In the data rows, the value 128 means zero.
Here are some points, one per row:
[119  93 127 137 128  96 171 161 102 107 126 144 115 130 143 116 143 152 158 130 135 124 151 139 119  98 141 137 151 120 124 118]
[ 88 149 157 149  96 114 160 195 165 100 132 123 114 109  60 147 127 101 150  99 136  50 121 100  57  98 148 149 125 171 144 213]
[116 138 113 118 121 130  85 114 172 122 121 147  92 125 171 137  27 133 151  77 123 116 153 102 125 107 140 141  70 171 111 113]
[151 128 108 150  95 128 119 175 153  46 119 128  96 147 131 108 152 166 188 175 126 160 103  76  82  86 106 136 159 122  95  96]
[ 99 110 141 128 137 126 155 129  99 102 118 169 131 130 109 135 144 148 139 110 121 141 130  98 128 126 155 140  98 118 139 134]
[113 101  86 151 156 118 138 126  86  70 126 103  92 131 128 119 105 142 145 124 148  99 138 189  95 103 129 145 168 114 117 132]
[129 141 121 136 113 173 131 132 115 144  80  87  97 103 124 111 153 116 103 100 118 125 118 128 120 174 103 182 175 147 123 119]
[148 144 143 127  83 187  93  36 112 113 225 139 134 134 119 132 150 105 148 168 116 151 198 131 158 139 124 149 127 113 110 172]
[169 128 146 148 149 157 172 132  81 123 108 130 149 100 138  98 132  84 168 132 115 138  87 154 138 132 172 124 109  94 125 100]
[151  95  60 126  99 118 141 125 104  79  99 176  99 100 171 153 137 110 102 137 140 171 119  44 186 159 142 112  66  98  82 180]
[171 106 174 168 139 199  89 191 160 163 148 144 165  52 122  53 132 135 104  72 139 133 178 119  84 124 147 159 108 136 153  56]
[127 125 146 127 122 125 128 135  95 118 133 144 127 131 113 136 135 123 144 126 114 141 122 136 125 127 150 120 127  95 144 124]
[102  79 143 102 124  98 108  82 171 167 157 110  84  84  73  78 162  61 144 181 159 109 104 131 141 156 121 103  96 144 189 121]
[126  87 126 108  95 119 167 124 136 160  84 152 138 133 122 104 133 134  86  94 113 103 123 142 152 155  96 196 185 150 114 146]
[164 158 118  86 150 129 132 124 133 149  98 110 170 120 139 127 140 119 111 119 160  98 166  67 112 137 139 140 152 129 177 151]
[ 67 119 128 169 121 102 146  93 100 201 108 118 190  77  86 140  67 137 128 142  75 177  59 124  99 193 131 176 132 154  92 105]
[137 130  93 173 159 157  98  51 127 120  84 174 101 136 119 156 175 195 153 115  56 106 120 113 121  90  61  56 143 194 170 133]
[148 143  91 120 173 141 164 163 124 192 166  94 101 112  91  53  34 219 139 142 132 137 138 131 159 135  91  82 100 118 189 170]
[121 112 119 124 141 137 146 140 114 100 115 154 123 140  95 144 128 111 130 124 137 159 144 126 114 111 129 131 151 116 143 155]
[ 83 155 116 155 148 130 227 113  85  79 163 133 159 114 194 141 143 109 143 153 161 161 198 143  99 168  86 130 102 112 181  78]
[140 104 145  51 113 165 124 133 186 125 143 101 172 131 177 148 150 199 203 113 146  92 109 152 149 149 138 135  86 193 100 104]
[ 56 193 118 100  94 142  86 123 133 164 129 143 107 126 156 129 110  87 114 162 136 140 133 137 128  87 102 130 138 147 138 125]
[156 128 119 134 186 138 106  97 125 130 117 165 117 151 167 152 115 143 124 190 130 115 137 115 104 112 119 157 145 151 153 147]
[ 83 129 104 135  86 141  73 130  98  19  92  80 255 118 123 122  86 175  64 169 166 129  78 124 170 151 161  99 157 193 170 168]
[114 135 158  87 155 114  98 167  86  89 123 149  99 122 129 212 148 157 161 136 119  86  93 172  89 176 117 164  97 102 157 132]
[141  89 112  49  98 238 131 165 172 149 128 114 104 144  91 129 111 160 115  86 140 214 121 144 122 154  92 105 154 105 123 159]
[109 141 133 143  94 183 106  95  45 187 147 142 123 156  88  66 162  99 128 150 206  41 132 103 133 101  80 118  94 131  12 155]
[141 156 126 162 109 147  93 126  98 129 124 151 104 140 152 141 121 138 110 170 111 136 121 126 136 101 129 141 127 142 125 116]
[165 121 120  98 109  51  48 102  65 117 165 177 143 149 154  68 144  99 113  57 112 223 148 207  50 123 141 105 117 205 103 152]
[127 117 134 151 160 111 118 123 106 117 123 101 112 125 161 113 116 136 126 138 148 143 117 138 113 109 156 135 156 109 113 124]
[148 112 138 140 167 107 144 121 131 118 122  78 142 127 118 137 133 108 144 139 129 164 121 155 123 107 144 134 126 112 125 167]
[118 158 147 101 153 118 139  89 165 170  65 126 111 116 112  93 181 160 113 139 179 183  81 162 144 124 119 186 127 128 109 120]
[143 152 133  71 148 110 147  98 136 153 100 135 136 126  96 168 110 144 111 105 169  89 143 137 127 103 158 139 125 114 125 107]
[115 148 181 112 157 104 133 105 111  89 116 116 109 120  88  92 139 132 102 121  34 125 177 148 199  98 151 114 142 120 116 125]
[159 162 166 185 109 156  97 113 154  90 117 142 130 167 131 118  64 100 154 159  89 117 146 143 137 155 130 152 115 113 101 140]
[ 93 210 156 105  99 125  75 137 132 122 117  98  95 124 151 116 125 162 117 103 124 116 134 102 127 157 130 118 122 137 156  84]
[137 128 241 139 155 156 149 122 111 117 229 158  79  96 213 151 109  92  77  84 122 139  22  87 177 135 117  87 198 151  98 171]
[178 215  94  83 112 129 148 126 180 148 137 159 168  87  85 166 102  40 158 140 113 129  86 125  97  99 118  73 154 165 103  61]
[104 108 200 168 162  83  88 130 152 122  67  99 178 125 172 127 137 108 161 118 133 144 152  84 122 108  91  97 154  54  89 181]
[142 125 184 198  81 126 157 171 122 180  98 118 115 224 151 162 163  99 151 111 146 155 132 162 154 117 164  56  83 177 192 149]
[ 63  54 137  77 119  98  94 130 178 174 144 102  99 118 127  77 137  69 143 208 136 109 146  95 139 148 116 109 140 171 140  67]
[106  95 151 182 153 125 135 123 133 103 177 153 172 160  64 174 132 173  80 133 127 163 134 115 126 116  41 117 115 121  88  84]
[113 177  54 146 225  85  85 222 101 157 176 117 148 193 121 134 173  85 191 101  90 143 139 115 240 176 115 199 132 145 103 138]
[165 139  70 123 113 132 135 115 134 140 134  97 138  92 155 107 107 128 115  94 108  89 140 112 128 111 104 116 131 133 143 135]
[108 137 121 146 184 162 171 112 140 145 117  95  89 202 134 138  93 137 102 163  98 146 150 113  57 210 187  67 134 140  65 150]
[177  94 155 149  49 103 137  68 164 132 185 139 103 179  97 105 178 138  92 149  80 147 124 151 115 163 216 170 150  71 165 103]
[132  96 158 139 160 126 104 125 110 110 119 141 122 132 109 132 111 117 147 130 126 149 117  98 115 105 155 154 115 117 150 119]
[ 88 189 109 109  59 117 103 137 147 143 111 144 117 140 124 134  85 107 107 128 119 119 146 150 175 111 122 110 154  95 117 113]
[171  96 153 112  88  99 138 160  64 193 131 102 148 131 157 188 100 156 138 175  70 124 160 110  96  87  93 133 118 104 136 128]
[126  99 119 135 149 130 157 137 109 119 120 157 128 146 126 127 136 134 127 132 142 140 132 113 125 104 143 138 129 122 128 116]
[ 93 168 107 104 110  98 194 112 161 130 158  83 146  92 134 114 144 163 150 110 137 118 127 102 132 105 176 123  97 119 103 123]
[151  88  98 140 125 101 104  94 122 138 152 105 116 140 100 187  74 145 171  71 226  82 127 104 166 145 174  77 199 133 111  78]
[121 103 157  89 128 119 161 138 101  95 104 153 120 138 119 122 137 133 168 136 113 146 131 137 137 138 142 144 114 110 146 133]
[217 181 142 121 120  34 137 158 162  93 153 132 114 141 110  87 109 153  45 128 169  81  96 140 113 195  74 130  67 129 134 125]
These points spread out most along one direction. Take the direction at right angles to it along which they spread out most. Then take the direction at right angles to both along which they spread out most. Go by this last direction. How far along it is each point below, from 0 to 99? 50 is the average, and the first point above lies past it. One standard deviation of the points above along it is 16.
[165  95 112 144 158 160 167 163 151  98 117 115 150 167 157 154 119 115  77 179 136 120 127 168 166  57 127 159 138 164 119 108] 50
[133 144 120 184  83 144 137 109 159 171 109 120 114 103 141 132 122 147 111  87 167 148 130 147 135 139  84 199 159 108 136 138] 54
[ 86  96  73 116 138 164  91 122 129 132 148 125 155 220 155 104 139 107 101  90  77  86  51 134  88  95 137 129  83  22 158 130] 52
[107 106  90 165 183 138  94 199 174 161 151 213 147  33 142 155 182 166  85 172 120 105 169 201 132 144 202  75 137  78 106 165] 59
[ 88  99 116 108  93 108 147  98 179 127 133 136 138  87 126 125 106  27 145 122 135  85 129 163 142 154  53  91 125 131 153 120] 44
[120 153 110 104 136 102 155 118 149 155 121 123 155 128 130 125 147 143 115  93 158 111 132  93 132  98 148 132 119 139 155 125] 59
[131 107 108 139 134 127 109 144 118 106 114  25  63  93 124 206 191 105  76 112 123 151 145 143 122 107 134 122  61 130  98 112] 55
[162 153 118  95 123 134 141 138 135 134  81 127 158 125 134 107 147 147 146 108 122  82 147 128 142 169 109  81 149 105 120 101] 55
[145 125 120 122 136 129 138 128 100 123 139 128 137 122 116 135 148 132 148 131 106 147 113 117 124 101 145 128 136 110 161 149] 57
